One vector is turned by the same rotation once a step. Each row is the vector after some number of steps, and that number follows the row.
The counts run from 0 to 694.
[ 92 142  87 108 124 119 107 159 174 116 126 120 164  72  83 121 120 139
 117 158 108 133 127 141 163 116 159 154 116 124  98 156  97 136 173 154
 157] => 119
[113 146  85  95 122 128 130 120 191 116 106 144 131  84 105 116 165 128
 118 163 158  82 129 135 174 112 134 139 139 149 128 132  84 155 108 158
 147] => 595
[ 86 184  79 103 141 105 120 137 158 131 122 116 166 104  93 114 155 123
 120 163 124 117 149 152 169 148  87 165 155 134 126 181 104 112 112 146
 147] => 215
[ 68 163  77 122 146 127 119 117 145 118 118 106 121  87  83 121 120 148
 123 158 125 119 125 146 148 125 110 140 110 144  97 205  85 127 143 124
 133] => 121
[108 137 128 105 131 118 149 112 169 126  99 118 132 100 138  89 142 140
 121 164 138  84 161 141 140 164  80 149 157 149 138 168  58 153 108 149
 136] => 226
[ 70 142 105 129 117 145 138 147 181 141 111  96 101 120  91  87 140 161
  98 170  98 115 133 166 154 124 166 155 116 125 131 147 127  91 157 145
 143] => 333
[ 88 142 111 106 120 110 174 107 177 131 131 122 108  80 114  88 167 121
 119 162 129  94 144 139 128 107 133 178 141 142  93 125  78 145 131 144
 138] => 504
[ 92 122 101 123 109  89 129 112 166 126 128 133 141  82 111 129 138 138
 138 165 127 112 143 125 140 104  92 177 147 133 104 155  49 137 164 146
 149] => 446
[ 55 156  95 123 131 106 124 138 156 118 134 107 164 115  95 125 131 148
 127 171 113 116 173 170 155 113 121 186 118 130 106 159 113 109 127 136
 144] => 487
[ 93 110 121 107 125 142 139 152 189 117 120 102 151  70 103  87 167 118
  99 148 107  91 146 141 162 137 163 129 143 141 131 140  82 131 147 133
 134] => 500
[ 73 160 109 121 120 103 151 121 177 110 112 131 144 117 115  67 161 132
 105 158 139 110 126 173 159 138 139 162 142 129 108 148 107 112 179 158
 123] => 90
[ 88 147 119 104 150 117 104 135 165 119 124 111 156  84  98  96 133 156
 137 179 142  85 133 148 155  85  86 151 151 127 141 116  81 131 119 134
 114] => 347
[ 98 165  90  89 145 152 137 123 175 133 105 122 101  77 118 100 115 116
 117 175 122 109 114 151 152 153 101 119 137 134 112 190  90 139 120 159
 156] => 548
[ 79 145  98 121 113 158  85 146 165 110 115  99 156 100  96 120 122 143
 127 161 125 114 171 160 169 148 121 124 109 151 135 188 104 115 129 136
 160] => 397
[ 96 131 157 104 105 156 133 116 175 117 137 112 140  89 100  58 119 163
 129 176 119 116 150 159 129 102 128 164 117 113 149 121  82 132 136 149
 144] => 102
[ 83 143 129 119 142  90  94 139 165 130 138  95 133  95 106  66 141 174
 116 166 114 117 126 149 129 120 148 180 124 139 133 111  94 142 156 171
 134] => 384
[103 131 113 124 118 127 112 133 186 139  85 114  83 111 139 105 113 162
 115 185 130  94 127 148 141 135 114 143 126 150 137 134  70 133 129 191
 155] => 145
[ 87 160 100 111 139 131 127 143 167 101 121 104 169  89  98  88 135 129
 104 143 112 121 134 153 165 166 122 127 135 133 126 204  94 120 164 131
 140] => 126
[103 133 105 109 131 116 157 133 198 107 114 136 152  94 112 111 158 129
  92 156 122  77 143 141 159 125 177 168 125 125 109 133  88 147 118 158
 149] => 412
[ 75 137 133  97 142 103 143 111 160 126 115 124 134  99 139  76 141 130
  99 164  95 108 120 170 156 168 145 174 130 119 120 156  85 166 123 152
 134] => 136
[ 92 119 123 135  95 124 114 127 187 106  89 121 132 121 126  94 142 165
  95 155 123  98 154 159 162 156 172 149 102 146 136 155  86 139 157 163
 139] => 235
[ 90 147 116 142 125 104 151 100 176 114 126 138 104 137 120 127 138 151
 102 185 122  85 142 148 139 124 130 186 102 137 119 145  69 112 128 174
 159] => 659
[109 115 115 100  93 119 137 126 178 132 122 128 145  70 108 107 157 130
 142 174 136 101 164 123 150 106 101 158 175 133 135 128  59 144 126 140
 146] => 682
[ 68 142 113 125 151 138 116 153 162 114 127  81 154  95  93  93 137 142
 124 168 116  91 143 159 159 116  85 121 150 134 136 156  95  89 149 125
 120] => 582
[111 150  92 112  90 116 147  98 184 114  89 163 122 109 134 113 142 140
 124 172 153 107 133 149 170 137 112 151 139 133 120 162  74 139 146 169
 152] => 601
[ 85 136 120 104 133 133 136 110 166 129  89 109 110  97 129  94 137 132
 113 161 122  91 140 154 148 172 104 133 140 151 143 188  69 158  96 133
 131] => 225
[ 90 144 102  91  99 129 118 130 167 138 122 136 148  87 118  95 126 102
 128 170 106 130 155 158 168 165 117 156 131 136 101 171  95 141 147 158
 179] => 637
[106 138 123 129 132 121  97 131 182 121  98 111 115 119 113  88 152 165
  92 160 128  95 119 142 165 162 133 138 121 151 176 160  77 129 131 173
 140] => 52
[ 67 150  97 141 136 108 120 121 168 132 108 124 111 141 122 124 135 151
 109 190 116  91 118 164 173 125 100 153 137 124 138 150  98  81 141 159
 139] => 664
[ 59 108 108 106 126 126 149 136 178 133 105 117 152  91 112 113 154 127
 104 152  85  99 155 168 165 147 161 161 139 130 114 168  96 148 111 116
 139] => 407
[ 83 151  85 115  89 113 134 124 173 112 107 130 169  97  87 107 154 147
 116 138 134 140 147 154 169 137 149 161 125 137 112 187 105 137 159 135
 137] => 361
[ 88 144 110 104  96 141 113 144 164 144 136 105 140  85 100 103 110 135
 143 177 112 127 184 143 128 117 116 175 113 136  98 140  99 125 135 162
 183] => 395
[ 90 117 142 115 128 113 106 112 169 125 143 136 124  91 108  97 122 149
  96 171  85 113 113 139 152 136 151 168 103 122 140 138  61 143 151 161
 165] => 292
[ 91 150 121 108 109 130 115 121 169 119 116 138 168 119 104 112 140 165
 124 175 130 107 150 164 177 113  99 169 141 113 177 148  90 115  95 142
 140] => 434
[116 188 117  94 121 129 159 109 168 116 137 129 158  95 109  79 141 118
 120 160 139 116 164 146 135 152 104 177 133 134 110 166  89 127 119 158
 166] => 550
[ 85 120 108 135 146 127 129 140 182 130  91  97  79 112 127 109 118 167
  92 176 111  80 112 151 147 121 148 130 123 133 124 141  78 130 141 160
 129] => 657
[123 132 119 101 123 153 148 154 199 124  81  92 140  87 129  99 121 148
 117 160 130  82 164 143 140 144 110 125 163 136 138 158  74 141 118 155
 142] => 646
